One turn moves each row of this set onto another row. After a few examples, where does it send each row asked below?
Zug: [ -6  -3   1  -8 -13  12   2  -6  -2   9   3  -7]
mabu: [-2 -7  5 -5 -2  5  3 -2  3 25 -1 -5]
Kogef: [ 2 -7  5  0 -3 13  4 -6 -4 26 -1  6]
vutik: [ -4  -3   7  -3  -6  13   4  -6 -11  18  -2  -6]
Rudem: [-1  0  5  1  6 10 -1  1 -2 10  5  4]
Zokem: [  1  11  -4  -3  -6  10   2 -12   1  13  -4   2]
Deg: [  5   0   5  -3 -12   4   4  -7   6  14   8   5]
ganu: [  5  -2  -1  -1 -10   2   6  -5  -4  22   1  -3]
sobo: [ 7 -6  1 -7 -1 10  3 -3  5 10  6  6]
beso: [ 5  4  3  1 -4 19  0 -8 -6 16 -5  5]
laved: [ 7 -7 -2 -7  0 10  3 -2  5 11  9  4]
Lop: [  6  -1  -4 -10  -7   8  -4  -8   7  10  -3  -3]
vifa: [ 0 -2 -6  3 -1  5  3  5  0 17 -1 -2]
Fot: [-2 -1  3  1  5  9  0  1 -4  7  3  4]
giva: [-12   5   1   0   0  11   0 -10   0  12   1   7]
geduk: [ 6 -1 -1 -9  4 10 -2  2 -1 22 -2 -1]
rorav: [ 4  3 -5 -8 -6  2  0 -5  4 24  4  4]
zal: [ 2 -2 -4  3  0  3  1  5  0 15  0 -3]
setif: [  0   5   4  -5  -7  12  -1  -6 -13  15   5   5]
diveg: [  4   1   5  -2 -13   2   3  -5   6  15   6   6]
kiz: [-7 -1  5 -4  1 17  4 -5  8 22  0  3]
Terem: [-11   4  -2   1   0  12  -3 -10  -2  13   2   7]
rapa: [  4  -2  -4 -11  -6   9  -1  -8   8   9  -3  -3]
Sor: [-9 -2  2 -2  3 15  3 -5  7 22  2  3]
Nor: [ -6  -4   0  -7 -12  13  -1  -8  -2  10   0  -7]
Siden: [ 5  1  3  1 -8 19  0 -7 -6 15 -6  5]
nok: [  1  11  -3  -5  -6  12   1 -13   1  13  -1   0]
Lim: [ -4  -3   8  -4 -14   5   1 -12  -2  20   1   1]
rarul: [ -3  -5   5 -10   0  17  -4  -5  -4  20   4   7]
rido: [ -6   5   0  -8 -11   2  -5  -6  -3  16   3  -3]

Sor moves to zal
giva moves to Fot
Now these:
Siden moves to kiz
ganu moves to Lim
Lop moves to nok
rido moves to setif

One turn moves each row of this set onto another row. After a few examples, where does it send each row asked below?
Goles: [-9 -3 -5  0 10 -7 -2 -2  4  3  1 -4 -3  2 -2 -2  2 -8 -1 -2  1 -8]
nako: [  0  -4   2   1  -3   0  -6  -3   4   7 -10  13   4  -1   3   4  -2  -3
   1   2  -6  -1]
tomob: [ 9 -5  1 -3 -2 -1 -5  0  3 -1 -4 -4 -1  3  3 -6  8 -7 -6  7 -1 -7]
Vab: [ 3 -3 -3  8  1 -2 -7  0 -6 -7 -2 -1 -3  0  5 -6 -3 -9  4  4  8  3]
Soman: [ 6  3  6 -5 -5  5  5 -2  3  1 -6  1  8 -1 -2 -4 -1 -3 -3 -1 -7  2]
ranu: [  2   8   0   2   2  -2   3   0   5   0  -4   5  -6 -16   2   5  -2  -1
   1   3  -3   1]
kube: [  3   4   7  -3   1   2  -3  -2  -2  -2   3   6  -5   6  -1   1   9  -2
  -3   7  -4 -13]
Dof: [ 9  4  4 -1 -8  3  0  4  3 -1  2 -4  4 -4  1  8  5 -1  2  9  2 -4]
zetol: [-6  5 12  2 -2  5  2  2 -1 -2  3 13 -2  6  3  4  1 -1  0  3  3 -5]
tovi: [ 4 -6 -2  0 10  0 -2  4 -5 -6 -3 -2 -7  4  1 -8  7 -3  0 -2  1 -2]
dotol: [-11  -6   2  -4  -1  -4   1  -4  -4  -5  -4   2   0   0 -10  -2   2   3
   1   3   1 -10]
sako: [-7 -5  1  1  0 -3 -5  5 12  8  1 -3  1 -7 -4  5  2  1  3  0  4  0]
tuzam: [-10  -1   6   5  -1   0   0  -8  -4  -7  -2   4  -2 -12   6  -1  -1  -1
   1   6   2  -1]
vaka: [-1 -4  2  4 -4  2  5  2  3 -3  0 12  7  6  9  3 -5 -3  2 -3  6  2]
segal: [ 2  2 -6  5  1 -1  9  1 -6 -8  3  2 -4 -6  2 -2 -2  3 -4 -5  3  4]
vovu: [ 7 -7 -4  3 -9 -2 -3  3  3 -2 -5  1  8  5  4 -6  0 -7 -2 -2  2  1]
Vati: [ 6  7  6  7  1 -4 -8  3  9  0  9  1 -3  4  0  0 -2 -1  1  2 -1 -5]
ziri: [ -7  -6   2   0   2   2  -4   0 -10   2  -2   0  -6   4   1   4  12  -1
   4   1  -3  -7]
pebo: [-2 -5  2  2 -5 -1  7 -3 -8 -8  0  0  0  4  0  4 -7 -3  3  3 10  1]
Gino: [  0   7  -3   2  -1  -2   1   9   5   0   2   3  -1  -6 -10   3   2   1
   2  -6  -2   4]
gimu: [-11   0   8   2   1   1   4  -8  -7   0   3   0  -3   7   3   2  -1  -5
   1  -3  -1  -1]
pumig: [ 2 -6  8  0  1 -3 -3  9  9  1 -4 10 -5  7 -3  3 -3  5 -1  1  3 -5]
Vub: [-1 -3 -1  1  0 -8 -2 -8  8  5  0  0  1 -5 -7 -1 -7  5  1 -1 -3 -8]
ridol: [ -1   0   7  -1  -8  -4   1   0   1   1  -9   3  -4 -12  -7  -2  -5   5
  -3   5  -1  -4]
Zufef: [-5 -3 -7  6 -3 -3 -3 11 -4  2 -1 -3 -5 -4 -1  3  6 -5 -3 -1  8  1]

ziri moves to gimu
vovu moves to tomob
segal moves to Zufef
Now these:
Vati moves to pumig
Vub moves to ridol

One turn moves each row of this set onto another row. After a few examples, where does it send each row asked below?
Dofip: [ -6  -6   4   9   3 -10  -3 -16   4  -1   4  -8   3  -1   3  -2  -2  -8
   3   9   0  -2  -1  -1  -1   4   5 -10   2   6  -9 -11   9   6  -3  -4
   6  -5   3  -5  -2   8]
Sud: [ -4  -4  -1  14   6  -4   4  -3   2  -5   7  -4   7   1   7  -1  -2   2
  12 -11  -3   1   6   0  -6  -6  -2  -6   1  -3   3   0   2   3  -4  -5
  13  -2  -2  -1   7   2]
Sosol: [ 0 -4 -6  5  3  9  6 -2  6 -1  1 -3 10 -5  4  2  3 -2 10  4 -5  2 -2 -2
  8 -2  1 -5 -1 -6 -9  1 -1  1 -1 -2  5 -6 -4  3 -1 -7]
kezef: [ 0  3 -1  9 -4 -5 -7  4 -6 -1 -2 -2  0  6  6  1  8 -9 -1  0  0  2 -2 -2
 -2  9 -4  9 -7  6 -3 -9  3  5  0  2  1 -7 -2 -1  1  3]
Duful: [ 0 -1  0 13 -5 -2 -6  2  3  5 -3 -2  2 -9  3 -5  9 -8  9  7 -5  3 -3 -2
  2  3  1  5  0  8  2  2  9  1 -9 -8  0  5  4 -4  2 -5]
Koset: [-10 -10  -5   4  12  -6 -10  -9   0   7  -5  -4   2  -8   1  -1   4   3
  10  -1  -5   3   5  -5  -5   5  -1   2  -5   1  -6  -7   3   6  -6   2
   4  -8  -7  -2  -1  -3]
Zod: [-4 -1  7 -1 12  0 -3  2 -2 -3  1 -2  1  1 -3  0 -5  5  2  3  7  0  0  4
  0  2 -7  3  2  4  1 -2  4 -1  2 -3  1 -4  7 -5  2 12]
Valam: [-4 -1  1 13  6 -1 -2 -1 10  7  0  3 -3 -4  8  1 -1 -6  5 -6  3  8 11  1
 -8 -2  1  2 -9  1 -3  3 -2 -2  2  0  0 -3  8  5  5 -2]
bis: [ 8 -4  1 16  7 -1 -3 -6 10 -1  2 -2 -5 -1 11 -1 -2 -2 -1 -9 -8  9  6  3
 -3  0  5  4  3  0  5  3  4  0 10  2 -1 -2 -5 -8  0 -2]
boboz: [-13  -5   0   6   2  -5   1  -1   0  -3   4  -2  -8   0   4   0  -4  -4
  -5   1  -3  10  -1   2  -9   1   6  -2   0  -1   6  -4  -2  -3  10  -1
  -2  -2   4  -4   2  -6]
Lat: [ -2  -6   1  11  10  -7 -11 -10  -2  -1  -8  -8  -1   1   0  -5  -3   4
   4  -5  -8   3   3  -3  -2   8  -2   7  -2   1  -3  -8   9   0  -2   6
   6  -8  -7 -10  -7   3]
let: [  1  -4  -4  11 -14   0  -2  -2  -3  -2   0 -10   6   0   3  -4  -1  -8
   6  -1 -10   7   2   4  -3   4   1   3   5  -4  -4  -1   7  -3  -3   3
   2  -3   5  -8   6   4]
puda: [ -6  -1   0   6   2  -7   2  -3  11   0   6  -2   8  -2   6   4  -3   3
   6  -4 -11   2   3  -3   2   1   8  -8  -6  -1   2  -2  -5   2  -2  -9
   6  -9 -11  -2   1  -6]
gobe: [  2   1   8  19   7  -5  -1  -6   6  -3   3   0   0   0   1  -7   4   3
  11  -7   1  -3   6   1  -1  -4   2   3   0   1   8   0   4   3  -4 -11
  12   3  -4  -2  -1  -1]
maf: [  4  -5   2   6   4   3  -2  -8   7   0   8  -5  -6  -1   1  -1   0   2
  12   7   2   5  13   0   0   0   0  -4   1 -10  -4  -4   6   3  -5  -7
   5   8   1  -5  -3   8]
danen: [  7 -13  -5  10  12   4  -2 -13   7  -1   2  -4  -2   2   5  -7   6  -5
  13   4   3   1   1  -2   1   7   2  -2  -3   0  -5  -8   5   8  -3  -3
   2  -3   1  -2  -8   6]
raseg: [ -6  -3  -7   1   6   3   4  -1   8   0   2 -11   3  -3   1   3  -9   1
   2   2   1   2   1  -4   4  -4  -4  -8   2   5  -2   0   3  -7  -4   1
  -2  -6   1   2   1   6]
fipil: [  0  -2   6   2   7  -7  -1  -2   6  -9   4   3   1   1  10   6   2   2
   5   0  -3   7   5   0  -3   6  -4  -7  -1  -5  -4  -7   6   4   1 -10
   9  -1  -3  -8 -14   7]
vaz: [  0  -3   3   1   7  -2   1 -13   5   4   7   0  -1   4   7  -7   1  -2
   3   3   2  -2   1   4  -9  -1  -3  -6  -3   0  -5  -7  -2   7  -2 -11
   6  -5   1  -5 -10   9]
duzep: [ -3  -2   0  14   7  -1  -3   1  10   8   0   3  -3  -5   6   1  -2  -5
   6  -7   1   6  10   1  -8  -2   3   2 -10   2  -3   3  -2  -1   5   1
   2  -4   6   5   4  -1]
falor: [-3 -3  8 -6 11  1 -5 -6  1 -1  6 -1  2 -7  0  5  0  8  6  3 -4  3 -2  5
  0  4 -2 -1  7  0  9 -1 -1  1  0 -7 -3 -5  1 -9  2  2]
bafe: [  6  -2  -6   4  -6  -3  -8  -7  -2   8   2   2  10  -1  10   1   7   5
   3  -1  -9   3  -4   2  -5   8  -2   4   3   1   2   2   8   4  -5   0
  -1 -10   2  -4  -5  -6]
vuviz: [  2  -4  -3   9 -14   1  -2  -2  -3  -3  -1 -10   8   1   4  -5  -2  -9
   6   0  -8   8   0   3  -1   4  -1   3   4  -3  -2   2   6  -2  -3   2
   4  -2   3  -7   7   2]
zutas: [  1  -1   4   4   5  -3   1  -6   2  -9   0   2  -1  -7  -4 -12   1 -13
   7   2  -5  -2  -6  -2   0   5   8  -2   3  -1  -4  -9   3  -3  -1  -2
   4  -2  -1  -7   4  -8]
Mefe: [-1  3  5  9 -2 -3 -1 -5  9 10 -1 -2  0 -3  5  4 -1  8 -2  6  5  6  3  0
 -7  0  4  2  3  5 -1  0  6 -5 13 -1  6  0  5 -6 -3 -2]
kek: [ 0  0  0 14  6 -4  5  1  7  1 -1 -5  2 10  3 -9 -6  7  1 -2  2 -5  2 -4
  3 -1  5  3 -9  1 -2  3  7  1  0 -7  5 -6 -6 -2 -8  2]
rolod: [-1  2  5 10  0 -3 -1 -4 10  8 -1 -3 -2 -5  4  3 -2  9 -4  8  2  5  4  1
 -7  0  3  3  4  6  0 -1  7 -6 13  0  5 -1  6 -4 -3 -3]
milif: [-1  1  5  3  2  2 -2 -6 10 -5  0 -6 -6 -3 -8  0 -4  2  5  2 -4  3  2  0
  8  5  5  2 -1 -2 10  0  0 -7 -4 -7 -6 -2 -3 -2 -9 -2]
Rete: [  3  -9   2   7   5  -5  -7 -11  11  -9  -2   1   6  -2   6   3  -2  -8
  11  -5  -3   8   3   1   3  12   1  -7  -2   1  -5 -10   2   3  -7   1
   9  -7   5  -3  -7   6]
Kel: [ 8 -3  2 17  7  1 -2 -8  9 -1  3 -3 -5  0 13  0 -1 -2 -1 -7 -7 10  8  1
 -2  1  3  4  3  0  6  3  4 -2  8  2 -3 -2 -4 -8  0 -2]
taf: [-1  5 -2  9 -3 -5 -8  3 -7 -1 -1 -2  3  6  4  1  9 -8  0 -1  0  1 -1 -2
 -2  9 -5  8 -7  6 -2 -7  3  5 -1  1  0 -7 -2 -3  0  2]
vedus: [ -3 -10   4   8   2  -8  -3  -8   1  -6   2  -3   1  -2  -1   1   0   1
  10   8  -3   4   3  -2  -3  12   7  -6   0 -10  -6  -6  14   4  -2  -9
   4  -1   5  -3 -10   0]
pago: [ 4  2  6 15  5  1  0 -4  5 -7 -5  0  3  3  0 -8 -6 -9  1 -1 -7  1 -7  2
 12  1  1  2 -3  2 -2 -2  0 -5 -6 -4  5 -6 -2 -2 -9 -4]
rezug: [-2 -1 -1 13 -6 -3 -6  2  4  6 -3 -1  0 -9  4 -4 10 -8  8  6 -5  3 -2 -1
  2  2  4  6  2  8  1  1 10  2 -8 -7 -3  4  5 -5  0 -5]
tumip: [ -7  -3  -4  10   3  -5  -3   1  -5   2  -2  -8   6   3   1   4  -6   6
   2   0  -5   1   4  -9  10   3   0  -2  -3  -1  -4   3  11  -5  -1   3
   7  -6   0  -4 -11   4]
fef: [  6  -4  -5   4  -6  -2  -6  -6  -1   8   1   2   6  -3  13   1   7   5
   3  -1 -10   3  -6   2  -5   9  -1   4   2   0   1   0   6   5  -5   0
   1 -10   2  -3  -5  -5]
tafi: [ -3  -4   5   7   7  -6  -6  -9   8  -4   5  -1  -5  -2   7  -1  -8  -7
   5  -1  -3   6   4   2   2  -3  -1 -11   2   3   0  -5   5   2 -14  -5
   6   5   6  -8  -3  10]
kilov: [  5  -3   0   3   4   1   6  -3   5  -4  -4   0   6  -8   0  -7  -3  -2
   9   3  -1  -4  -2  -4  -2   2   4  -4   5  -2 -11  -2  13  -4   0   3
   9  -3   6  -7   1  -5]
Vug: [ -9  -2  -1   5   2  -8  -8 -13  -2   9   5  -6   2  -2  -5  -3   2  -1
   3   4  -7   0   2  -4   9   2   7   0  -2   1   2  -2  -5   1  -5  -5
   0  -7  -8  -1  -6  -3]
lelu: [-12  -5   0   6   2  -7   0  -1  -2  -1   5  -1  -7   2   5   0  -3  -5
  -4   0  -2  12  -3   1 -10   1   6  -3   0  -2   5  -3  -2  -3  10  -4
  -2  -2   4  -5   2  -5]

puda moves to tumip
boboz moves to vuviz
falor moves to kilov
Now these:
tafi moves to Rete
rezug moves to Valam

